In the data rows, 50 means zero.
Some points:
50 & 54 & 26 & 70 & 56 & 49 & 46 & 40 & 51 & 70 & 49 & 63 & 60 & 51 & 37 & 46 & 39 & 40 & 55 & 51 & 53 & 54 & 47 & 53 \\
35 & 58 & 60 & 45 & 23 & 25 & 53 & 60 & 53 & 38 & 47 & 59 & 48 & 53 & 49 & 46 & 49 & 50 & 41 & 55 & 38 & 37 & 54 & 48 \\
38 & 33 & 41 & 47 & 59 & 60 & 50 & 58 & 41 & 55 & 42 & 70 & 56 & 57 & 45 & 56 & 65 & 58 & 59 & 52 & 59 & 50 & 49 & 51 \\
44 & 48 & 52 & 42 & 45 & 53 & 49 & 65 & 62 & 43 & 55 & 37 & 44 & 50 & 60 & 41 & 55 & 51 & 49 & 53 & 80 & 33 & 55 & 54 \\
54 & 53 & 62 & 56 & 59 & 52 & 36 & 45 & 46 & 44 & 40 & 60 & 72 & 40 & 48 & 44 & 48 & 37 & 55 & 56 & 50 & 65 & 45 & 58 \\
60 & 46 & 48 & 46 & 58 & 45 & 34 & 50 & 47 & 45 & 53 & 57 & 56 & 37 & 49 & 63 & 60 & 48 & 41 & 54 & 37 & 68 & 51 & 58 \\
69 & 47 & 44 & 65 & 67 & 36 & 38 & 43 & 46 & 53 & 49 & 49 & 57 & 42 & 53 & 62 & 42 & 43 & 36 & 54 & 51 & 48 & 37 & 64 \\
67 & 59 & 53 & 52 & 62 & 45 & 35 & 40 & 55 & 45 & 53 & 50 & 46 & 48 & 52 & 46 & 47 & 67 & 47 & 50 & 45 & 52 & 39 & 53 \\
56 & 48 & 44 & 49 & 55 & 45 & 29 & 45 & 47 & 37 & 45 & 60 & 55 & 35 & 46 & 50 & 49 & 40 & 40 & 54 & 48 & 63 & 42 & 55 \\
68 & 48 & 54 & 44 & 39 & 45 & 64 & 58 & 88 & 44 & 44 & 45 & 39 & 54 & 61 & 38 & 55 & 31 & 46 & 42 & 38 & 54 & 45 & 38 \\
41 & 32 & 45 & 52 & 55 & 54 & 48 & 49 & 47 & 59 & 42 & 47 & 50 & 46 & 57 & 56 & 48 & 48 & 72 & 54 & 63 & 43 & 42 & 62 \\
56 & 51 & 30 & 55 & 49 & 53 & 44 & 52 & 45 & 49 & 51 & 60 & 63 & 48 & 35 & 46 & 42 & 46 & 56 & 52 & 48 & 55 & 42 & 61 \\
56 & 64 & 47 & 38 & 50 & 54 & 41 & 71 & 38 & 42 & 69 & 51 & 52 & 42 & 55 & 62 & 55 & 49 & 45 & 49 & 49 & 52 & 53 & 27 \\
43 & 60 & 38 & 53 & 48 & 67 & 57 & 48 & 55 & 61 & 37 & 59 & 57 & 56 & 35 & 57 & 56 & 53 & 60 & 52 & 60 & 50 & 55 & 62 \\
41 & 40 & 50 & 42 & 61 & 54 & 35 & 57 & 30 & 50 & 44 & 57 & 54 & 47 & 60 & 58 & 56 & 41 & 44 & 53 & 57 & 63 & 47 & 49 \\
54 & 53 & 50 & 46 & 41 & 50 & 58 & 31 & 50 & 44 & 37 & 56 & 51 & 62 & 48 & 47 & 35 & 54 & 62 & 51 & 47 & 46 & 88 & 53 \\
58 & 67 & 53 & 38 & 54 & 64 & 54 & 63 & 41 & 58 & 68 & 40 & 54 & 47 & 46 & 69 & 45 & 54 & 57 & 41 & 58 & 47 & 49 & 30 \\
45 & 64 & 58 & 44 & 30 & 49 & 54 & 50 & 47 & 52 & 39 & 59 & 49 & 50 & 50 & 42 & 56 & 54 & 38 & 66 & 43 & 49 & 64 & 51 \\
58 & 54 & 54 & 53 & 52 & 52 & 57 & 43 & 61 & 36 & 54 & 58 & 32 & 34 & 92 & 55 & 54 & 58 & 52 & 48 & 41 & 51 & 43 & 36 \\
38 & 40 & 61 & 37 & 46 & 39 & 58 & 53 & 54 & 49 & 42 & 45 & 35 & 46 & 52 & 46 & 62 & 32 & 42 & 56 & 49 & 52 & 58 & 53 \\
42 & 57 & 46 & 49 & 36 & 58 & 57 & 44 & 54 & 34 & 41 & 53 & 53 & 52 & 43 & 44 & 61 & 49 & 48 & 72 & 42 & 54 & 76 & 53 \\
65 & 39 & 60 & 74 & 57 & 50 & 33 & 50 & 45 & 44 & 51 & 44 & 51 & 41 & 50 & 89 & 39 & 50 & 29 & 49 & 46 & 56 & 33 & 59 \\
42 & 23 & 34 & 58 & 57 & 60 & 54 & 48 & 52 & 70 & 45 & 58 & 59 & 51 & 48 & 59 & 41 & 41 & 52 & 49 & 53 & 39 & 39 & 56 \\
49 & 55 & 34 & 60 & 49 & 49 & 47 & 37 & 48 & 53 & 49 & 62 & 59 & 49 & 38 & 44 & 37 & 43 & 59 & 49 & 53 & 55 & 41 & 55 \\
48 & 63 & 34 & 49 & 68 & 33 & 50 & 44 & 59 & 52 & 53 & 28 & 56 & 61 & 51 & 44 & 51 & 83 & 66 & 34 & 55 & 57 & 54 & 36 \\
54 & 58 & 51 & 39 & 40 & 57 & 61 & 17 & 55 & 41 & 43 & 52 & 51 & 66 & 51 & 49 & 32 & 55 & 68 & 55 & 41 & 53 & 68 & 56 \\
52 & 66 & 55 & 41 & 58 & 68 & 50 & 68 & 49 & 52 & 64 & 47 & 51 & 46 & 46 & 70 & 48 & 57 & 53 & 46 & 64 & 46 & 45 & 14 \\
54 & 52 & 48 & 46 & 52 & 53 & 26 & 62 & 38 & 32 & 49 & 60 & 59 & 41 & 48 & 48 & 59 & 40 & 47 & 54 & 46 & 70 & 51 & 51 \\
57 & 69 & 64 & 40 & 58 & 27 & 61 & 62 & 58 & 37 & 44 & 52 & 38 & 35 & 67 & 44 & 62 & 28 & 42 & 38 & 19 & 46 & 50 & 48 \\
40 & 43 & 59 & 61 & 57 & 65 & 42 & 56 & 61 & 52 & 70 & 44 & 41 & 46 & 54 & 45 & 43 & 59 & 69 & 42 & 40 & 46 & 51 & 56 \\
75 & 16 & 63 & 68 & 49 & 48 & 63 & 48 & 53 & 46 & 57 & 40 & 52 & 55 & 53 & 45 & 08 & 77 & 28 & 60 & 65 & 50 & 49 & 54 \\
54 & 36 & 44 & 72 & 63 & 42 & 47 & 51 & 44 & 46 & 46 & 50 & 61 & 37 & 51 & 59 & 44 & 40 & 35 & 49 & 56 & 52 & 28 & 65 \\
40 & 43 & 50 & 49 & 50 & 73 & 46 & 53 & 23 & 58 & 44 & 56 & 56 & 44 & 41 & 52 & 58 & 48 & 54 & 57 & 49 & 57 & 57 & 51 \\
46 & 50 & 46 & 47 & 49 & 48 & 45 & 35 & 63 & 45 & 58 & 27 & 43 & 49 & 40 & 45 & 37 & 63 & 53 & 37 & 54 & 26 & 46 & 49 \\
43 & 66 & 53 & 53 & 64 & 61 & 52 & 52 & 43 & 73 & 59 & 22 & 38 & 80 & 53 & 29 & 42 & 72 & 40 & 40 & 47 & 30 & 46 & 40 \\
43 & 41 & 56 & 36 & 39 & 57 & 60 & 68 & 57 & 44 & 40 & 44 & 41 & 42 & 70 & 40 & 68 & 40 & 30 & 41 & 43 & 55 & 52 & 55 \\
39 & 47 & 64 & 39 & 29 & 28 & 51 & 60 & 48 & 48 & 39 & 53 & 41 & 67 & 56 & 47 & 64 & 44 & 35 & 55 & 45 & 59 & 60 & 57 \\
64 & 45 & 75 & 53 & 52 & 47 & 52 & 40 & 62 & 46 & 50 & 53 & 37 & 41 & 57 & 43 & 70 & 56 & 54 & 40 & 40 & 47 & 51 & 38 \\
55 & 38 & 65 & 46 & 37 & 48 & 57 & 34 & 52 & 47 & 53 & 34 & 50 & 62 & 61 & 34 & 51 & 45 & 49 & 22 & 46 & 47 & 40 & 43 \\
51 & 48 & 52 & 50 & 55 & 60 & 38 & 59 & 33 & 45 & 69 & 36 & 54 & 51 & 46 & 69 & 50 & 41 & 56 & 46 & 48 & 68 & 41 & 20 \\
44 & 52 & 49 & 45 & 33 & 49 & 51 & 49 & 40 & 46 & 36 & 55 & 56 & 50 & 46 & 44 & 55 & 49 & 52 & 94 & 43 & 52 & 64 & 52 \\
67 & 54 & 40 & 49 & 42 & 35 & 58 & 51 & 50 & 66 & 49 & 37 & 23 & 37 & 61 & 36 & 47 & 55 & 44 & 36 & 48 & 53 & 55 & 50 \\
49 & 45 & 64 & 31 & 50 & 28 & 72 & 64 & 61 & 56 & 49 & 37 & 36 & 44 & 44 & 37 & 55 & 45 & 55 & 53 & 37 & 49 & 39 & 49 \\
31 & 65 & 56 & 44 & 43 & 48 & 53 & 54 & 33 & 39 & 42 & 51 & 47 & 52 & 49 & 53 & 55 & 48 & 47 & 62 & 62 & 58 & 64 & 54 \\
40 & 54 & 37 & 52 & 52 & 57 & 67 & 49 & 54 & 65 & 60 & 57 & 51 & 67 & 38 & 52 & 57 & 56 & 54 & 41 & 78 & 26 & 50 & 56 \\
33 & 69 & 51 & 62 & 55 & 50 & 56 & 33 & 63 & 73 & 85 & 49 & 49 & 72 & 46 & 52 & 46 & 51 & 51 & 45 & 59 & 21 & 49 & 62 \\
48 & 49 & 38 & 55 & 47 & 61 & 51 & 53 & 45 & 48 & 53 & 57 & 52 & 57 & 25 & 44 & 43 & 58 & 65 & 41 & 47 & 52 & 50 & 50 \\
40 & 40 & 41 & 59 & 51 & 52 & 57 & 39 & 54 & 65 & 43 & 56 & 64 & 59 & 38 & 54 & 61 & 53 & 66 & 52 & 60 & 45 & 48 & 57 \\
These points spread out most along one direction. Take the direction at right angles to it along which they spread out most. Go by this last direction. How many in every 100 of the points above lie lower along it than each point below? Round to a whole number. More than half of the points above lie lower than the first one.
64 & 45 & 75 & 53 & 52 & 47 & 52 & 40 & 62 & 46 & 50 & 53 & 37 & 41 & 57 & 43 & 70 & 56 & 54 & 40 & 40 & 47 & 51 & 38 \\ 25
42 & 57 & 46 & 49 & 36 & 58 & 57 & 44 & 54 & 34 & 41 & 53 & 53 & 52 & 43 & 44 & 61 & 49 & 48 & 72 & 42 & 54 & 76 & 53 \\ 60
58 & 54 & 54 & 53 & 52 & 52 & 57 & 43 & 61 & 36 & 54 & 58 & 32 & 34 & 92 & 55 & 54 & 58 & 52 & 48 & 41 & 51 & 43 & 36 \\ 35
46 & 50 & 46 & 47 & 49 & 48 & 45 & 35 & 63 & 45 & 58 & 27 & 43 & 49 & 40 & 45 & 37 & 63 & 53 & 37 & 54 & 26 & 46 & 49 \\ 4
40 & 43 & 50 & 49 & 50 & 73 & 46 & 53 & 23 & 58 & 44 & 56 & 56 & 44 & 41 & 52 & 58 & 48 & 54 & 57 & 49 & 57 & 57 & 51 \\ 83
58 & 67 & 53 & 38 & 54 & 64 & 54 & 63 & 41 & 58 & 68 & 40 & 54 & 47 & 46 & 69 & 45 & 54 & 57 & 41 & 58 & 47 & 49 & 30 \\ 29
54 & 52 & 48 & 46 & 52 & 53 & 26 & 62 & 38 & 32 & 49 & 60 & 59 & 41 & 48 & 48 & 59 & 40 & 47 & 54 & 46 & 70 & 51 & 51 \\ 98
54 & 53 & 50 & 46 & 41 & 50 & 58 & 31 & 50 & 44 & 37 & 56 & 51 & 62 & 48 & 47 & 35 & 54 & 62 & 51 & 47 & 46 & 88 & 53 \\ 27
44 & 52 & 49 & 45 & 33 & 49 & 51 & 49 & 40 & 46 & 36 & 55 & 56 & 50 & 46 & 44 & 55 & 49 & 52 & 94 & 43 & 52 & 64 & 52 \\ 77
67 & 54 & 40 & 49 & 42 & 35 & 58 & 51 & 50 & 66 & 49 & 37 & 23 & 37 & 61 & 36 & 47 & 55 & 44 & 36 & 48 & 53 & 55 & 50 \\ 13
50 & 54 & 26 & 70 & 56 & 49 & 46 & 40 & 51 & 70 & 49 & 63 & 60 & 51 & 37 & 46 & 39 & 40 & 55 & 51 & 53 & 54 & 47 & 53 \\ 71
40 & 54 & 37 & 52 & 52 & 57 & 67 & 49 & 54 & 65 & 60 & 57 & 51 & 67 & 38 & 52 & 57 & 56 & 54 & 41 & 78 & 26 & 50 & 56 \\ 10
